128 stands for zero in the data rows.
Here are some points, one per row:
[ 99  95 123 120 116 121 127 162  98 112 134  81  94 121 128 126 125 138
 131 118 120 193 118 131 132 119 134 158 101  84 138 157  81 121 155 167
 221 129 104 117 174 134 125 125 146 115 160 134]
[125 124 115 128 118 126 197 119 112 178 131 110 122 177 123 143 160 128
 144 114 128 139 135 122 108 131 187 132 135 141 142 111 128  83 148 146
 111 132 104 157 122 136 135 149  58 153 114 121]
[103 126 124 126 129 132 115 138 117 114 120 102 136 124  92 146 135 120
 112 139 152 133 121 138 120 138  93 144 141 102 117 140 113 125 140 158
 165 114 136 154 120 147 124 159 144 127 121 124]
[157  91 122 119 121 129 133  92 112  99 119 120 143 111 134 150 162 171
 147 132 121 116  68 125 113 143 125 142 111 120 122 108 100 123 136 121
  53  93 151 128 100 150 120 113 159 112 147 142]
[104 138  81 120 134 125 105 122  94  95 119 163 169 143 113 155 115 115
 152 141 123  87 120 142 133  99  98 135 127 150 131 128 159 147 138 140
 138 141 118 162 132 156 123 150 141 141 118 125]
[117 184 175 125 129 164 105  53 131 119  94 163  73 146 159  98 154 182
 130 115 111  80 116 124 123 129 141 141 130  98 124 133 113 134 159 165
 151 147 129 123 117 130 154 137 136 127 111 139]
[167 151 101  97 119  88  96 120 127 176 132 159 119 140 134 153 151 112
 153 117 118 124 151 138 135 127 131 156 137 126 120 103 156 154  98 121
 162 133 141 133  87 122 123 127 109  96 159 130]
[ 99 160 171 123 180 119 114 134 131 136 151 111  84 106 169  99 145  71
 111 149  79 121 141 107 146 132 141 154 108 110 147 143 124 127 125  50
  87 125 122 129 126 138 148 120 148 158 118  48]
[205 131 186 108 133 107 191 156 158 128  98 109 127 130 147 132 100  84
 122 127 111 117 131 151 137 113 122 124  85 162 140 120 159 147 131 125
 144 119 143  99 152 125 135 150 138 163 139 148]
[130 133 141 134  90 161  87 125 154 125 105 161 102 167 153 114 153 100
 103 118 109 116 141 141 120 144 138 161 120 142 111 138 132 138  90  85
 122 133  91 135 143 130  69 112 127 100 117 125]
[ 83 126 126 109 114 132 133 140 110 125 109 115 141 129  99 148 150 114
 158 112 123 164 146 151 107 115  91 130 138 102 150 141 137 127 141 160
 155 114 131 145 158 123 130 127 142 125 105 128]
[145  96 120 125 132 148 116  98  90  91 121 155 158 112 133 148 143 116
 118 134 154 150  22 125 157 115 121 135 129 133 127 135 175 126 134 120
 163 118 111 130 126 119 133 107 107 128 129 102]
[135 107 148 131 171 149  80  84 152 167 114 141  49 128 116 104 162 138
 120 133 147  93 129 134 152  75 109  94 141 147 114 161 131 139 133 128
 118 112 127  87 137 127 105 130 134 137 155  68]
[125 166 180 120 181 177  96 115 171 128 129 108 138 123 111  76 114 112
 154 120 118 148 144 120 113 130 114 128 140 239 138 121  91 105 133 148
 136 113 150  89 131 118  88 147 116 156 177  56]
[135 124 116 122 125 135 132 132 133  91 160 156 153 147 175 150 169 112
 154 118 136 166  76 145 150 117 100 130 141 111 103 143  60  97 106 128
  75 154 146  61 115 110 121 156 148 130 142 152]
[134 133  96 142 108 114  98 123 110 111 139 150 166  78 111 102 150 141
 133 136 133 100 160 114 153 127 141 152 125 108 127 120 130 121 147 109
 131 124 113 117 104  99 100 134 140 161 123 145]
[125 161 179 136 150 142  97 117 124 108 105 126 132 138 167 134 146 148
 133 140 101 136 159 124 133 110 123  90 112 159 136 154 139 156 100 136
 137 127 111 106 129 135 126 105 130 121 108 125]
[117 137 153 113 182 199 114  93 182  96 181 121 159 201 126 100  76 140
 132 133 126 122 140 115 107 190 136  68 161  88 174 112 175 145 152 115
 129 116 136 110 135 113 112 128 128 179 211 159]
[111 111 152 134 115 105  96 155 123 126 116 161 168 132 122 143 120 103
 122 103 154 190  84 120 144 124 145 123  98  72 133 107  68 137 115 155
  68 112 100  92 115 122 157 155 194 112 150  97]
[134 126 131 123 108 126 112 147  94 107 137 139 118 135 104 111  86 125
 140 136 131 130 145 136 136 213 124 160 184 154 117 157 176 112 167 129
 103 144 141 121 148 185 163 144 127 101 119 135]
[147 124 106 135 129 146 121  82 103  87 142 115 139 122 118 149 169 129
 117 138 124 138  66 128 128 144 135 113  99 156 111 126  90 145 137 142
  58 137 187 158 164 114 136 121 149 111 135 157]
[123  93 133 122 141 106 184 109  98 114 100 141 128 140 145 131 116 124
  95 114 132 135 157 153 100 122 164 114 151 130  95 120 152  93 123 151
 113 157 147 146 133 147 117 131  78 140 130 118]
[122 123 139 136  97 124 106 129 125 114 169 101 120 123  95 169 120 114
 143 130 121  72 135 141 153 132 123 137 173 134 131 134 159 115 120 166
 126 129 103 142 162 173 138 132 139 136 117 135]
[136 145 163 153 184 125 116 122 175 131 116  87 135 142 158  95  87 166
 158 152 114 104 136 152 123  63 147 158 147  84 119 134 107 122 119 148
 126 159 139 151 125 137 118 128 127 115 123 139]
[119 137 105  91 118 141 161 146 123 180 135 149 122 108 125 166 133 155
 144 169 182  97 165 107 139 127 193 101 130 149 134 128 104 144 121 130
 130 130 142 113 136 138 119 116 158 132 127 119]
[130 131  82 115 135 142 115 136 135 120  70 122 148 103 141 138 159 194
 142 106 141  82 115  93 115 139 119 174 139 125 115 129 148 124  81  76
 105 111 113 142 169  88 161 130 131 143 134 122]
[ 99 105  89  92 134 121 106 163 122 141 121 106 126 125 148 126 123 117
 123 122 116 133  94 137 148 159 127 119 121 114 130 126  92 107 142 145
 170 132 139 107 128 152 131 127 151 138  98 180]
[131 129 104 123 115 123 172 122 123 153 140  95 124 164 170 122 117 153
 104 180 139 143 132 119 154 105 124  91 149 144 121  84 142 107 139 131
 131 125  85 148 129 126 130 132 119  84 120 114]
[188 146 165 142 147 150 108 157 111 141 133 120 154 136 177 117 153 131
 111 121 108 124 155 133 124 119 112 133 159 134 143 106 131 116 140 120
 155  87 147 127 109 132 122  84 134 125 103 109]
[144 153 115 121 127 128 200 132 147 142 156 103 143 168 127 143 146 128
  75 110 132 119 138 108 117 124 152 126 145 125 138 136 124 143 123 127
 127 132 136 163  95 134 133 141 105  80 123 108]
[125 158 146 146 120 132 203 119  95 185 138 151 129 103 109 132 122 131
 142 115 156  96 120 129 151 144 139 126  86  97 145 149 127  74 104 170
 117 119 123 157 136 125 118 121  16 132 141 137]
[110 125 175 134 240 141 107 137 143 147 142 104 157 144 123  91  89 109
 112 116 133  83 128 156 117 114 117 134  74 188 127 113 124 117 129 135
 136 115 117  86 125 116 139 136 122 123 144  95]
[123 132  97 140 140 115 129 110 126 103 141 128 117  81 144 164 124 166
 129 101 120 132  96 118 136 130 123 160 128 130 133  96 128 148 117 106
  83 115 118 125 130 134  67 156 148 125  93 139]
[102  84 161 129 131 123 178 149 132 111 114 121 111 117 124 125 135 140
 141 126 187 141 131 138 125 215 127 130 119 101 142 183  77 116 162  76
 217 159 124 155 155 177 116 134 138 119 130 121]
[ 96  93 104 108  99 138 127 144  55  94 128  89 123 140  91 110 114 123
 144 111 128 107 155 155 116 132 124 113 104 141 127 125 131 142 112 108
 117 123 120 112 103  99 124 121 118 121 129 123]
[115 126  83 144  96 124  83 152 158 124 106 138 108 114 139 180 126 200
 104 161  94  94 161 115 135 128 102 125  93 148 130 133 137 104 144 115
 130 134 119 140 109 100 169 138  77 119 162 126]
[105 130 144 121 169 167 114  86 171  91 127 141  63 163 113  84 109 174
 147 120 137 158 146 128 150 152 132 107 139 149 141 105 149 154 103 159
 138  83 140  80 124 110 130 118 114 143 126 118]
[126 107 134 115 106 135 187 125 130 123 117 111 132 115 118 120 128 132
 101  75 141 125 153 120 155 115 142 136 151 141 123 142 172  87 137 166
 108 197 129 148 109 137 108 103 174 137 153 121]
[126 146 127 125 145 107 120 139 113 105 117 140 109 111  90 153 137 105
 118 157 135 120  59 153 108 121 153 138 149 118 122  92  84 108 127 104
  83 122 113  84 123  98  87 110 170 113 136 173]
[146 117 111 109 116 106 107 130 136  91 116 139 158 107 105 141 130 109
 135 127 133 162  91 121 127 108 116 130 135 100 146 103  59 171 137 123
  97 163 107  73 134 158 142 103  55 142 123 105]
[105 105 105 140 112 163 133 179 104 135 108 143 138 133 139 104  95 112
 130 125 100 134  64 113 177 147 109 127 178 159 124 127  40 163 111 123
 134 143 185 164 125 132 138 140 126 132 164 194]
[129 131 166 108 113 109  63 144 112 162 139 157  99 104 145 123 120  98
 123 132 130 113 151  93 105 145 110 162 123  98 150 125 133 154 126 116
  65 165 146 145 141  54  98 110 123 100 118 104]
[163 130 121 128 125 140 105 122 116 187 149 172 173 118  40 141 107 173
 105 139  96 197 142 171 129 118 137 123  89  46 106 130 104 119 120  99
 125 134 134 113 152 112 138 134 176 143  98 113]
[ 91 112  94 123 110 117 106 116 117 127 144 110 135 105 152 117 122 112
 134 116 128 148  98 154  89 156 143 130 117 121 124 151 124 143 116 124
 165 135 181 143 125 171 149 124 128 147 156 125]
[136 126  95 129 149 155 159 141 122 113 134 155 113 101 131 146 144 105
 127 137 150 147 168 108 119 124 164 150 136 137 135 114 158 110  94 165
 134 147 109 158 111 104 167 136 106 131 128 148]
[160 129 127 164 132  92 178 131 145 156 123  96 151 136 177  94 136 111
 121 157 132 140 153 139 136 109 125 117 132 140 145 146 163 164 138 141
 120  99 131 101 152 110 141 131 139 102 135 150]
[148 100 135 103 109 145 142 138 144  93 139 146 125 121 132 151 127 113
  88 120 129 124 163 126 127 110 194 129 131 123 122 125 146  92 130 159
 138 118 156 141 102 118 134 174  77 110  94 141]
[ 93 128 128 109 124 122 165 141 123 109 115  90 117 115  71 117 159 127
 128 134 140 143 168 194 129 150  83 128 124  69 114 125 146 109 115 171
 120 120 131 146 135 172 123 117 121 132 117 110]
[115 134 193 140  86 120 234 149 176 150 154 128 132 137 139 122 111 135
 146 154 155 117 129 161 118  94 112 170  67 172  63 117 159 205 169 129
 127  85 131 103 134 107 142 114 137 178 132 139]
[146 162 143 152 124 119  80 153 120 122 127 160  84 142 169 127 145 144
 102 126 130 140 145 126 121 151 122 120 108 146 105  94 144 125 109 134
 138 124  87 150 130 141 107 124 143 147 144 124]
[112 125 190 112 186 149  67  80 153 159 134 138  74 108 126  76 155 130
 155 115 157 136 158 144 127  47 110 108 115 168 135 135 116 115 140  56
  76 102 106 176 125 158 157 135 122 113 115 192]
[155 171 116 135  95 142 202 145 134 146 136 110 115 154 141  88 140 102
  99 130 141 118 123 101 108  73  96 123  89 107 132 133 160 129 125 118
 133 126 147  97 117 154 127 109 128 110 107 136]
[106 110  83 133  93 136 137 107 123 155  99 173 145 112 149 152 109 131
 129 173 128 112 189 113 110 119 116 124 124 137 147 139 109 125 134 136
 120 108 128 107 128 146 115 123 139 136 140 125]
[107 135 100 147 139 120 169 141  92 120 124 131 114 107  91 175 137 111
 125  73 109  95 181 123 131 121 127 106 142 135 120 136 110 157 144 111
 123 110 122 111 128 120 125 123 130 130 146 133]
[106 113 111 120 104 135  94 133 133 140 137  98 182  93 131  97 149 117
 101 130 132 140  94 149 131 155 134 121 142 128 125 119  98 151 134 153
 166 154 121 131 123 135 144 146 130 134 113 155]
There is one direction along which these points spread out most. Take the direction at right angles to it along which they spread out most. Then take the direction at right angles to both along which they spread out most. Go by this last direction. Where along it does each point below lie, from 0 to 99? The average is 50, and the first point in the table lies past the average. One standard deviation of the points above along it is 16.
[157 101  95 162 131 137  65 142 146 148 116 132 117 139 131 139 142 113
 154 134 123 100 152  97 116 139 112 179 111 112 128 106 132 129 137 110
 128 150 132 148 132  91 107 105 102 124 110 138] : 30
[141 140 153 145 109  75 114 147 126 138 140 138 141 136 138  98 150 182
 144 136 110 103 136  79 109 101 134  71 127 137 106 117 157 119 106 110
 153 144 115 113 151 143 143 130 129 110 120 130] : 39
[106 123 104 114  96  98 113  97 131  90 143 135 150 116  99 123 117 102
 140 138 121 124 125 139 127 120 122 134 138 122 124 138 126 102 132 134
 157 100 146 166 149 135 143 140 138 134 137 123] : 58
[106  95  99 121 140  87 127 124 142 118 154 145 141 112 115 123 124 122
 136 112  96 134 100 115 102 148  96 117 150 143 120 150  88 132 123 171
 160 132 119 148 120 120 134 111 147 128 115 170] : 63
[127 129 114 145 104 110 132  90 120 110 118 130 132 104 116 144 145 192
 117 132 133 125  68 151 117 128 102 139 135 143 169 120 132 138 107  87
  90 144 133 134 117 102 117 164 149 141 110 125] : 32
[109 123 109 168 114 157 171 113 136 138 142 131 128  76  81 143 118  91
 156  97 101 134 154 141 128 121 109 121 103  86 150  82 131 101 116 122
 177 154 132 105 133 114 148 128 161 100 108 103] : 55
[117 106 132 156 100 118  99 117 108 114 158 110 116 151 143 159  43 125
  99 114 172 136 157 136 123 151 138 140 208 161 113 159 151 121 139 109
 121 155 144 116 112 175 146 121 122 136 106 137] : 59
[135 128 141 151 144  66 110 132 130 140 129 155 117 164 123 126 132 100
 146 143  99 107 144  67 149 151 119 134 112 107 128 102 138 123 117 111
 143 134 150 131 102 110 125 126 117 105 115 109] : 37
[195 163  92 130  91 121 130 125 169 116 126 103 126 173 174 120  53 107
 146 123 152 124 130 156 129 164 150  24 158 117 102 145 126 145 152 131
 120  90  80 170 117  92 134 118 134 137 103 107] : 52
[141 170 114 142 121  84 110 133 142 130  98 130 130 177 131 130 127 123
 100 111 130 152 148 122 140 123 171 137 131 149 161 115 145 130 117 127
 141 147 140 149 136 112 138  80 134 120 126 137] : 41
[ 98  88 118 132 127 129 100 178 140 118 139 159 159 102 124 151 155 120
 133 125 109 164  37 140 126 110 152 103 127 144 133 147 186 127 143 125
 132 116 124 132 119 128 116 113 105 126 125 109] : 50
[217 130 147 115 160 129 161 151 148 124 121  98 120 156 121 107  82 106
 121 130 116 138 128 121 114 133 125 131 126 180 178 167 126 147 122 146
 129 104  95 119 107 121 126 125 147 156 131 119] : 63
[122 173 158 122 123 136 147 122 105 214 114  79 130 102 101 127 107 128
 142 163 115 170 125  21 127 110 109 117 104  65  62 141 170 128 121  79
 136 134 130 134 109 110 125 143  98 121 121 142] : 38
